A single turn carries every row of the set below to another of its rows. Some are shown first; where does it send the rows asked next?
pezi: -0.212	0.751	0.095	0.982	0.463	1.128	-2.361	1.960	-1.324	1.206	-2.040	-1.199	-0.564	-0.547	1.305	-0.116	-0.261	-1.730	0.920	0.353	0.099	1.296	0.558	-0.499	0.198	0.893	-0.451	-1.521	0.048	-0.707	-2.154	-1.627	1.987
vasu: -1.038	0.288	0.169	0.727	-0.011	1.121	0.230	0.125	0.830	-2.106	-2.119	0.971	-1.046	-1.915	0.159	2.298	-0.713	-0.368	0.903	0.480	0.523	-0.083	0.507	-0.639	0.399	-0.660	0.775	0.924	0.020	0.056	2.910	-0.884	0.550
zalin: 1.403	1.233	-0.185	-0.481	0.532	0.908	-0.329	0.158	-1.494	0.377	-1.620	1.260	-1.851	0.064	-2.432	-1.818	-1.030	-1.458	0.151	-0.275	1.677	-0.063	0.079	-0.139	-0.521	0.872	-0.474	-0.479	-0.957	0.230	1.100	1.782	-1.406
Runu: -1.646	-0.922	-1.332	0.735	-0.772	0.414	-2.295	0.023	-0.524	-2.916	0.644	0.427	-0.247	-0.531	0.192	-0.551	-0.440	-0.265	2.575	0.080	-0.119	1.252	0.776	-1.053	-0.831	-1.109	2.098	-1.562	1.179	0.542	1.260	1.483	0.856
Kuniv: -3.323	-0.450	0.921	-0.531	-0.997	2.531	-0.752	-0.754	1.458	1.201	0.596	1.054	-0.485	1.544	1.392	-0.433	0.016	-1.317	0.217	1.282	-0.072	1.646	0.662	0.969	-0.263	0.171	-0.231	1.248	1.899	1.250	-0.217	-1.525	-0.166
voge: 0.984	0.968	1.497	2.133	-1.408	1.679	-0.140	-1.522	1.121	0.209	-0.145	0.756	0.265	0.119	-2.116	0.838	-0.738	-2.825	2.561	0.804	0.938	0.663	-0.976	0.357	0.258	0.623	-0.751	0.550	-0.129	0.293	0.542	-0.577	-1.521
fetem: 1.994	1.760	-0.006	0.265	-0.492	0.415	-0.070	-1.718	2.338	-0.536	0.174	-1.859	0.045	-1.150	0.271	-0.230	-1.213	0.512	-0.777	0.693	1.062	-1.741	-1.245	0.703	-0.765	2.809	-0.500	0.089	0.790	-0.779	-0.539	0.798	-1.048
bise: 0.601	0.292	-0.295	0.747	-0.546	0.008	-1.850	1.558	-2.470	1.431	-0.679	-0.026	-1.488	0.641	-1.197	-1.983	-0.876	-1.490	0.484	-0.599	2.047	0.046	-0.265	0.925	-2.435	1.187	-0.452	0.325	-0.269	-0.320	-0.795	1.386	1.550
Bedi: -0.144	-0.626	0.230	0.425	-0.080	0.711	1.068	1.704	-3.222	-0.522	3.307	-0.171	1.999	0.506	0.860	1.492	-0.384	-0.118	1.028	0.323	0.399	0.848	0.165	-0.624	-0.205	-0.474	-0.191	0.399	-0.108	-0.670	0.134	-0.327	0.651
Pari: 0.076	-0.062	1.218	-0.231	0.632	-0.112	-1.270	0.194	0.603	0.170	-1.659	-1.391	1.137	-0.665	1.989	-0.940	0.395	-0.812	-0.580	-1.006	-0.256	1.724	1.981	-1.481	1.297	0.497	2.512	0.653	0.309	1.244	-1.454	-0.116	-0.927
sudip: -1.600	-0.993	0.771	3.596	-0.448	-0.137	-0.466	0.073	2.055	-0.687	0.709	-0.589	0.056	-0.226	-0.166	-1.238	-0.511	-2.021	-0.241	2.633	0.132	-0.668	0.061	-2.023	-0.834	2.572	0.033	-0.193	-0.573	1.818	0.123	-0.101	0.796
Pabuf: -1.004	-1.062	0.360	0.748	-0.259	0.191	-1.705	0.034	1.732	1.628	0.261	3.006	-1.907	-1.618	0.251	-0.285	0.133	-0.087	0.772	0.473	0.652	0.432	0.269	-0.127	-0.503	2.399	0.714	1.888	0.171	0.800	2.631	-1.364	0.376
lut: 2.344	-0.034	0.360	-1.096	0.510	1.235	-2.070	0.298	1.335	0.937	-0.518	1.188	0.338	-0.521	2.090	-1.336	0.248	-1.433	1.903	-0.670	1.068	-0.305	-0.305	-0.460	0.838	0.561	2.353	-1.062	1.209	-1.834	-1.475	-0.752	0.507
gere: 0.869	1.289	1.368	-0.090	-0.449	-0.020	-2.712	-0.546	-0.386	1.804	-0.860	-1.319	1.749	-1.446	-0.681	-1.848	-0.107	-0.228	1.118	0.534	-0.572	0.725	0.813	-1.532	-0.040	0.772	1.594	-1.342	0.173	-0.390	1.603	-2.271	0.597
tatu: -0.067	-0.933	-0.812	0.662	0.014	-0.450	-0.694	0.994	0.056	-0.938	0.085	1.553	0.781	0.357	0.420	-0.450	-1.775	-0.469	0.026	2.536	-1.775	-1.408	-0.968	-0.711	0.688	1.208	-1.044	-0.435	-0.037	-3.005	1.814	0.453	0.751
Savo: -1.384	1.337	0.592	0.715	1.075	-2.966	-0.800	0.464	2.166	2.281	1.393	-0.299	0.340	-0.026	-0.507	0.570	-0.753	0.309	0.299	-0.860	-0.512	2.204	1.891	0.948	-0.008	1.605	-0.419	-0.133	0.948	-0.108	0.735	0.077	0.112
zugo: 0.060	0.466	-0.529	-2.314	-0.102	-1.152	-1.652	-0.173	-0.318	1.208	1.622	-2.100	0.174	1.919	-0.298	-0.189	-0.827	-0.609	1.224	-1.084	0.647	0.640	-0.730	0.712	-1.603	1.671	-1.017	1.315	0.414	-0.481	-2.035	1.052	-0.346
Gake: -0.032	-1.498	-0.496	0.731	-0.250	0.116	-1.117	0.299	1.665	0.990	2.198	0.695	3.374	2.297	0.763	-0.737	-1.058	-0.128	0.893	0.758	0.247	0.207	-0.349	-0.182	0.224	1.562	0.502	2.832	-0.148	-0.045	1.365	-0.331	0.301
Rasev: 0.476	-1.180	-0.609	-1.522	1.302	-0.251	-1.079	-0.035	1.387	-0.010	2.298	-0.941	0.673	0.971	0.935	-0.659	-0.240	-1.477	1.826	-1.842	-0.154	-1.676	-0.495	0.653	-1.669	0.603	0.684	0.728	1.047	-0.269	-2.254	0.235	1.963
Diru: 0.000	1.815	1.623	0.991	0.612	-0.419	0.298	1.463	2.968	1.414	1.334	0.161	-1.007	-0.380	-0.727	0.928	-0.366	-0.677	0.041	1.104	0.009	0.330	0.815	0.115	-1.662	0.350	-0.723	-3.014	1.272	-0.209	0.324	-1.905	0.536
mufov: -0.133	0.347	0.122	0.573	0.221	0.830	-2.644	1.216	-2.287	-1.393	2.539	-0.246	-2.450	-0.871	-0.063	-2.222	-0.674	-0.986	-0.242	-0.196	0.107	-0.066	0.612	0.265	0.234	-1.581	1.203	-0.415	0.275	0.209	1.095	1.024	-0.214
katat: -0.322	-0.267	-0.692	-0.882	0.730	1.138	-1.155	1.847	-1.307	-0.343	3.163	-1.591	-0.369	0.216	0.202	-1.691	1.928	1.137	0.230	-1.280	1.672	-0.073	-0.124	-0.289	-0.837	-0.281	0.434	0.395	-1.404	-1.050	0.165	-0.329	0.524
Rudu: -0.481	-0.229	0.029	1.754	-0.925	1.874	-0.226	0.633	0.615	0.517	0.443	0.765	0.249	2.268	0.088	-1.891	-0.261	-1.599	-2.879	1.887	1.383	-0.588	-0.661	0.170	-0.082	0.424	0.018	0.210	0.105	-0.679	-1.960	1.480	-0.807
mupav: -0.079	0.435	-0.624	1.787	-0.187	1.762	1.174	-1.057	-1.275	-0.641	2.946	0.856	0.525	-0.675	1.422	-1.439	0.574	-1.540	1.437	1.477	2.399	0.140	-0.466	-0.605	-1.960	1.390	1.931	-1.500	-0.488	1.023	-0.438	0.056	0.095
pur: -0.913	0.195	-0.104	0.782	-0.156	0.677	0.112	-0.252	-2.115	-0.402	-2.479	0.218	-0.382	-0.173	-0.635	-1.407	-0.461	-0.174	0.620	0.712	0.171	0.523	0.383	-0.430	-0.480	-0.580	1.069	0.253	0.011	-0.459	4.262	-0.784	0.078
deraz: -0.407	1.031	0.317	0.463	-0.778	1.662	0.728	-0.997	1.682	-0.846	-1.133	-1.773	2.473	0.093	-0.870	1.892	-1.129	-0.073	0.422	0.245	0.309	0.117	0.627	0.981	1.302	0.453	-1.843	1.241	0.825	-0.459	-0.239	0.602	0.121
Kul: -0.760	-0.490	-2.522	1.188	0.493	-1.234	0.048	-0.099	-2.150	-1.108	1.885	0.128	1.205	-1.460	1.930	0.826	-0.795	0.309	1.108	0.552	0.526	0.539	0.689	-0.440	0.522	1.420	1.454	0.392	0.833	-0.331	0.723	2.246	0.804
peze: 0.005	-1.263	-0.670	-0.762	1.238	-0.500	-0.449	1.369	1.005	0.874	-0.871	0.978	-1.960	-1.130	-1.197	-0.888	-0.336	0.293	-1.431	0.413	-0.800	-0.675	1.317	-1.016	-1.005	2.885	-1.723	-0.806	0.096	1.141	-0.159	0.910	0.363
nef: -0.878	2.293	0.528	-0.685	1.376	0.911	1.034	2.550	1.791	0.163	-0.644	2.312	-0.127	0.857	2.133	1.182	-0.697	-0.362	0.877	0.456	0.319	1.489	0.498	0.275	-0.732	0.537	-0.706	-1.251	0.996	-1.083	0.676	-0.139	-0.584
Donen: -1.091	-0.011	0.538	-0.139	-0.543	0.830	-0.333	-2.484	3.265	-0.881	1.782	-2.341	-0.372	-0.262	0.991	0.572	-0.373	-0.997	1.177	0.581	0.734	-0.577	0.035	0.907	-1.351	0.187	0.992	0.002	1.363	0.913	-0.715	-2.290	1.299
voli: -0.828	2.855	0.856	-0.035	0.469	-0.411	0.017	-0.101	2.529	1.878	0.278	1.982	-0.207	0.238	0.743	-1.843	-0.171	-1.051	0.416	0.126	1.905	1.774	1.295	1.049	-0.486	1.664	1.060	-0.574	1.023	0.173	0.524	1.769	-1.643
Zale: -0.234	-1.323	-1.957	-0.588	-0.798	0.975	-0.260	0.684	0.861	-1.624	1.592	-1.643	0.692	-0.258	0.738	-1.491	1.728	-0.092	2.289	1.140	1.976	1.009	1.565	-0.155	-2.061	-0.386	1.254	-1.042	-0.777	1.089	-0.257	0.036	1.385
Buva: -0.698	-0.098	0.275	-3.514	-1.093	0.889	-0.915	0.520	1.372	1.342	0.692	0.450	0.684	1.147	-0.804	-0.500	-0.019	-0.110	-0.177	1.693	-1.071	-0.709	0.106	-0.645	-1.306	0.531	-1.375	-0.914	2.584	-0.899	-0.756	0.697	-0.229
Gamom: 1.254	0.502	-0.294	1.619	0.800	-0.449	-0.448	-0.470	0.035	-0.593	-0.256	-0.116	-1.325	0.183	0.959	1.240	-1.814	-1.094	1.272	-0.455	-0.505	0.867	-1.860	0.453	-0.284	3.116	-1.337	1.410	-0.858	-0.070	-0.250	-0.179	-2.113
posis: -1.585	-0.442	0.698	-0.132	-0.097	0.344	0.829	-0.775	1.987	-1.783	0.086	-1.810	0.065	-0.872	1.377	0.195	1.363	-1.836	0.260	1.019	-0.380	-1.116	0.548	-1.334	-0.774	-1.390	2.625	0.844	1.346	1.147	0.658	-0.818	-0.127
bok: 0.525	-0.190	0.342	2.074	-0.345	0.546	0.612	-0.959	-1.688	-0.154	3.232	-0.747	0.230	-1.022	-1.498	-1.226	-0.432	-0.568	-0.903	0.789	1.578	-0.989	0.830	-0.615	0.312	-0.243	1.309	-2.209	1.632	0.201	-0.095	1.365	0.517

Pabuf moves to -> peze
mufov moves to -> katat
And these:
sudip moves to -> tatu
posis moves to -> pur
Gamom moves to -> fetem
mupav moves to -> Kul
vasu moves to -> zalin
voli moves to -> Savo
lut moves to -> Pari

